Each path below is one point turned by a fixed rotation once a step. After each direction that follows a path, write how fast that rotation turns it, in deg/step (0 if it stays still).
Each turn is a multiple of 5 degrees from 10 to 175, or 0.
Each row of a path follows its step; steps can be skipped.
Rotation 1:
step 0: [-12  14  12  12  -5  -7 -36  11   3  -9  -6  -8  -2 -11   4 -24  19  20
  -3  10 -12  -7  20   5  -2  -9 -17   5  18   9   6  10 -20  -1 -13  -6
   1 -10  -2  22  10 -30  -8  -3  18   4 -17 -11  18 -11 -11 -23]
step 2: [  3   1   6   9 -22  11  27  -1  13   0 -11   1 -16   1   1 -28  -5  28
   4  10  -8  31  25  -5   6 -28   7  13   1  -2  -3  10 -13  -5  10  13
   1  -8  10 -31   2   7  11  -6   5  -4  -5  11  27  -1  12  -3]
step 4: [ -7 -22  -3  -3 -29 -13  -8  30 -10  10 -11  -2 -23 -10 -23 -16  -4  -8
   4  10 -15  -8  15   3 -28  13  10   1  -1 -17   7   2 -13  -3 -18   0
  -2 -18  -9   9  25   1  29  -4 -14  12  -6  -3  -1   3   7   8]
step 5: [  2  -6  31 -18 -16  14 -32  -6   2  -1  -7  10   1 -13  11 -25   6  -7
  -7   3 -22  16  14  -4  14  -8   7   2   7 -27   1  21 -17   3   7 -10
   0  11  -5  10  23 -19  29   2   5   0  -4 -13  13  11   0  12]
step 6: [-10   2  17   4   0 -14  -7   5  -7   8   2   2  19  10  -7 -23  12   7
  -1 -22  15   1  31  -6   9   4 -17  19 -19 -31   8  -2 -32 -16  19  15
  -6  16 -14  -1   6 -18  12  -3   9   3 -12  20   3  -2 -18  -7]
step 7: [ 13   8   0   8 -13  19  -4  19   2   0   2 -11 -23  -9   8  -5  -8  11
  16   0 -21 -11   6   3  -4  16 -12  20 -14 -14 -19 -18  -9 -11  21  21
   1 -22   4 -15   9 -17  12  -3   5  -1  -9  26  29   1 -13 -18]
step 8: [ 22  15 -16  -2 -32  -8 -19   4 -16  -4 -20 -14   2 -12 -13 -15  24   3
   8  16 -16   8   3   3   1   2   9 -20   5 -15 -19  -3 -15  -5  16  -9
  11   1  18 -25 -10   6  17  -9  25 -11   8  10   3  -5 -10  -6]
step 9: [ -1   4  16  10 -29  -4 -13  12 -16  -7 -34   1  -3   9 -23 -23   0  15
 -22   8  -3   8  -6 -15 -25  -3 -25   0  10   1 -11   2 -14 -22 -11 -18
 -10   2  -5   2   2   7   6   5  13  21 -21   7  -1  -7   0  -9]
step 10: [ 20   3  24   4 -13 -10 -18   8  -6  -7  -3 -10 -12 -10   6 -17 -30   5
  16  20  11  19  10 -17  -9  27 -21  16 -14  -4 -21  27   0  -5   1  -2
   0   6 -11  -4  18 -13  14   4   3  -2  -4 -20  -3  -4   7  14]
step 11: [ -7 -12  12  -4  -3 -18   5  10  -3 -24  20  19  -7 -22  -4 -37   7   2
  22   0   5  24  15  20   1  -3 -18  -6 -12   4   2  12 -26 -11  -7   2
   6  14  -1 -18   0  -4  24 -10   1 -10   0   9  22 -14   3   3]
Directions:
[-7  6 -3  7  3  7  1  4 -2  2 -5  0  2 -1 -2  3 -1  0  5  1  6  1 -3  2
 -7  4  2 -3 -5  0  2  4 -3  1  1 -4 -9 -2 -8  2  3 -1  0  6 -1 -3 -1  5
  0  6  0 -6]
125
[ 4 -4 -7  8  0 -1 -1 -2 -2  4  0 -1 -8  5 -5  0  3 -1 -1 -6 -1  2 -5 -4
 -2  2  4 -1  3  1 -3 -1 -2  4  8 -2 -4  1  8 -3  1  8 -3 -7  0 -4 -6  3
  5  3  3  0]
70
[ 1 -1  0  0 -2 -2 -1 -4  2  2  6 -4  8 -2  4  5 -2  2 -4 -4 -5 -8  4 -2
  5  4 -1 -9 -1 -6  2 -8 -1  3  3 -4 -6 -3 -3  2  1 -1  5 -1  2  1 -6  2
  5  4 -3 -1]
45
[-1  0  0  7  1 -6  5 -1  5  0  3  0  3 -3  0 -2 -8  6  1  8  0  5  0 -2
 -1 -2 -7 -6 -2  4  1  6 -3  3 -6 -6  6 -6 -2 -1 -2  6 -1 -7 -1 -3 -4 -2
  2  2 -1  3]
40
[-1 -2  1  2  1  2  4  0  5  5  3  5  0 -1  0  3 -1  3  7 -4  4  1  0 -1
 -3 -3 -1 -7 -9 -2 -4 -3  2  2 -3 11  3  4  7 -5 -1 -5  1  5  6 -1 -2  6
  4 -2  0  3]
80
Rotation 2:
step 0: [ 13  -4  26  15  -4 -18  -3  -5 -12 -39  -2  10   1   2   4 -37  23   7
 -22  -6  -1  12   2 -23  -9  -9  -1   2 -19 -37  14  -2 -10  15  -9  -3
  14   7  10   3 -13 -25 -11  23 -12  15  -9  -8 -21   0   4 -15]
step 1: [-17  -1  19  22 -23 -21  22 -32  -2   1   2 -13   4   2 -15 -12   3 -11
  -4   5 -25  10   2   4   5  13  -3  -1   4  -1  -5 -14  -5  -9  -4  29
   5 -33 -35 -12   8   5  27 -29   0   0  17  -8  24  12 -19  -3]
step 2: [-18   5 -16  -8  -8   0  12  19  -7   3  -6  20   9   2  -2  -5 -14  -2
 -12 -35  17   9  -4  23  10  34  -2  -2   1  -6   9 -17 -34  -8  -4   2
  32  24  35   9  12   6  -5   8  21 -17   7 -14  21   6  -7  11]
step 3: [ 26 -13  15  17  -3 -23   2   9   1  -9   5   6   3   9  32  22  -8  -4
  18 -27 -23 -29  -3 -20 -12 -20  -8   4 -26 -36  -4   4   7   9  14  11
  18   5   7  -2  15 -11  20  13 -20 -16  -8   5   3   6   6   7]
step 4: [ -5  -5  -1  15 -31  -4 -14 -16  -6  14  -7 -10 -30 -14 -10   2 -20  17
 -41  -1  -5  21  16 -17   3  -7  -4  -5  -9  16   2   5  -9  16  -6  10
   4  -7   1 -11  -7   9  45  -2   8  -1  30 -14 -20   6  20  -7]
step 6: [-26   1   7  -1  -8   5  14   8  -1  10  11  -3  -2   5  -7  32  -5 -40
  -4 -25 -27 -26 -15   3 -17 -19   4  -1  -7 -11 -20 -21   8 -15   2 -17
  -1  -1 -21  -7   9   1  14  20  29 -14   0   4  -4  33 -14  -2]
step 7: [ 15 -15 -17 -27 -23   4 -12   4   6   3 -19   9   7 -13   4 -12  22  28
 -17  -2 -16 -15   6  -9 -16   7 -15 -21  -3  -6 -10   3 -18   1   3  -2
 -17  13  44   1   0 -13  30  20  16   2  11  -7   7  -6  10 -29]
step 8: [ 35  -7   8  -5  -5   3  -4 -26  17 -28   3  32   2  -7  -5 -23   1 -23
  24   8  -5  11 -22 -16  -8 -17 -20 -11 -23   7   8  -3  -8   3  14   6
  29  -6 -23 -16  -8  13   1 -10 -10   9  21   1 -22  12  -3  -6]
step 9: [-25   5  15 -10  13  11   2  19  12  43 -20  11  -4   9 -35 -18  -2  -8
 -19 -31  -5   4   5   4  -3  -9   0   7 -11  19   7  -1  -5  -4   2   7
   4 -30 -25  -5  18 -10   8   8  25   2  23   2  24  -7  -6  11]
step 11: [ 39   9  28   8  -1  19  13 -10 -12 -21  -9  17 -11  13  12  26  -2 -33
 -21  18  -7  -6 -14 -22 -14 -19   9  -1  -9  11 -13  -4  -6  17   1  18
 -14 -19  19   4   7  -9  24   4   4  12  12  -9  -9   6  -5  20]
Directions:
[ -3   6   5   3   5   2   1  -3   8  -1  -1  -1  -4  -1  -1  -6   0   5
   1  10  -1   4   2  -1   1  -4  -7 -10   0  -3   2  -3  -1   2  -3   0
   1  -3  -2   3  -3   6   3   8  -4  -5   0  -5   1   1   1   4]
95
[  0  -2 -12   1   0  -2   0   4  -4   3  -7  -4  -2   3   5  -2   4   3
  -4   3   6   5  -1   5  -6  -3  -3   2  -1   4   1  -7  -2  -4  -5   3
   4   0  -1   4  -4  -8   2   6   2   0   4   4   1  -2   1   1]
145
[-4  6 -4 -5 -2  4 -1  2  0  3  4  2  4 -1  5  0  1 -2 -7  7 -2 -3 -4 -5
  0  4  1  5  0  0  6  0  2  1  1  6  5 -1 -5  3  6  7  2  2 -3  2 -9  3
 -2 -6  3 -6]
0
[ -5  -3   1   4   0   7  -5   2   1   1   4   3  -2   0   4   1  -2  -2
   0   2  -7   5   1   1  -9  -3   4   3  10   2 -11  -3  -4   3  -3   1
   4  -3   0  -8   5   1  -1   0  -5   1   3   0   2  -1  -2   1]
145
[ 6  0  0 -4  4  9  8  5 -1  0  0 -3  2  0 -6 -4  2  3 -7 -4  2  0  4 -2
 -1  2  0  0  6 -9  2  2  3  4 -2  1  2 -3  6 -3  1 -3 -5  3 -1  0  5  0
  4 -2  8 -2]
155
[ 3  0 -3 -7 -1 -2  3 -8  7 -4  1  6 -3  2  5  2 -3  1 -8  3  3 -3  5 -6
 -2 -4 -2  5 -2 -4 -6  5  0  1 -4 -3 -1  4  2 -1 -5 -5  6  1 -6  5 -1 -2
  0 -1 -1  1]
95
[  2 -11   3   4   4   0  -4   0  -5   2  -7  -1  -1  -3   0   0   3  -4
  -4   6  -2   1  -2  -2  -6  -1  -3  -2   4  -8   6   5  -3   1   2  -1
  -5   6   3   1   2   1   8  -1  -1   3  -7   3  -3   3   3   3]
100
Rotation 3:
step 0: [ -3 -22  10   2  25  -9  13   8 -17  -7   9   3   3 -19  17  16  11  17
  -2 -12   6 -17  -2  -2 -24  -1  13  16  43  -4  -2  -1   3  -4  -3  -1
  -4  11   2  -4 -14  -5 -24   1  15   7  12   9 -26   3  15  -8]
step 1: [  1  -7  17 -24   7 -13 -11 -18 -19  10   9   4   8  -2  -8  -1   8 -10
  -4 -11  -7  23 -12 -23   9  25   0  23 -13  12   6  15   2   8  27  -6
 -23  24  16  -2  -6   7  11 -20   8   6  22  -5   2   9   2   8]
step 2: [-12   6  -3  28 -15 -28   4  -9  10   7  -1  -4  -4 -14 -10  10  -3  -5
  -1  -5 -15  -1  16  17  12  31  19  14  -1  -9   9   2  -4  19   2  20
   3 -11   5  13  -9 -21 -27 -27   0  14   2  -2  -4 -21  -9   0]
step 3: [  2 -26  -5   4 -18  20 -31   1   4  20  -2  -7  14   9   7   9   9   6
   1  -5   3   4 -15  12 -16  -4  -8   6   3   7 -10 -31  11  -5  21  16
 -34  -1 -15  -3  -7 -16 -12  -3 -13   2  15   6  14 -21  10   4]
step 5: [ 24  10   6 -10 -13 -10  -9  12 -17  -4  -6 -11  11  -6 -25  13  -8  24
  -1  -5 -14   8  -8   5  -3  -8  10   1  -4   3 -16   3   9  -3  11  25
   9 -12  -4  -2  13   2  20  19  26  23  12 -12 -27 -24  -7   0]
step 6: [-17 -12   5   0   1  -7   6  18   5  -9  19 -11  18 -19 -25   8   7   0
   4   9  22   7 -13 -12   2  -1  -7  20  16  16   6   7   1  29   6   7
  20  11 -32   9  -1 -18 -11  22 -11   3  -1  -2   1  11  24  -2]
step 8: [  1  22   2  18  -6 -23   8   2   2  25  -4   1  10 -20  -5 -12  -8  21
 -19 -21  12   6  14  17  -8  -2  19  27   4  -4   1 -20  22   3   0  14
   3   3   6  24 -12  13  16   2 -11 -13  -9  17  14   7   1  -1]
step 9: [-11 -10  -7  -4  -6  20 -21   6  -2  -6 -20   3  -7 -13  13   4  -7  -1
  10 -15  -7   9   0  -4 -16   9   5  31  13 -34  10 -17  -4  -3  29  -6
 -10   0  -4 -12   1  -9   1  22  -4   8  -2  17 -26  18   2 -21]
step 10: [  7   3  -3   8  11   7   3   0 -37  15  20  -8  -3 -19 -12   4  18 -17
 -10   0   5   4   7 -10 -32  32 -15  10  -6  -6 -20  -5   2  19 -12 -16
  -6  15  -1  -3   2   1  22 -17  -3  12  -7  -8  -8  -8 -13 -10]
step 11: [ 23  -1   3  -2   6 -20 -12  14   1 -14  17   4  -4 -14   3  -1  20  10
 -14  -2  -7   8  15   4   2  12  14  20 -15   1   5  -4 -13  -7  17   9
   3 -15  21  -9   6   8 -24  12 -12  42  -8 -15  13 -20  12  -2]
Directions:
[  0 -10   1  -5  -2   2   6  -4  -1   1   0   1   5  -2  -2  -4  -2   0
   0   2 -13   1   2   2  -2   4  -5   1   5  -1   4  -1   2   0  -1   4
   4   1  -1  -8   6   3   0   3  -3  -3   3   0   8   4   5  -2]
130
[  8  -4   0  -4   0   4  -1  -4   1   0   2  -1   6  -3  -8   0   6   3
  -1   1   3   2   3  -2  -4  -3   2  -4   3  -1  -8  -6   6   1   1   2
  -7   3  -1   2   2   2   5  -7   4 -10   0  -3   1  -1  -6   4]
155
[ 6 -5 -7 -1 -2  1 -4 -2  2  1  3 -1 -1  3  4  2  1 -5 -6 -8 -4 -8 -2 -1
  2  4  0  0 -1 -3  0  0 -5  5  1  5 -3  6  6 -4 -6 -4  0 -6 -2  5 -5 -6
  2 -4  1  2]
40
[ -1   2  -2  -1   8   6  -3   2  -2   2  -2  -3   4   2   0  -1  -5   1
  -4   1   6  -4  -2   9  -2   7  -2   5   2   6  -3   2   1  -6   3   0
   8   5   3   0  -3   2   0   1   1  -6   5  -3   3 -10  -2  -2]
145
[ 3 -4  2 -8  0  0  1  5  4 -7 -5  0  4  0  4 -1  0 -1 -4  2  8  2 -6 -3
  1 -5  3  3  0  1  5 -5  8 -1  6 -4 -3  7  0 -2  2 -5 -5 -1 -4  1 -4  3
  1 -1  7 -4]
130
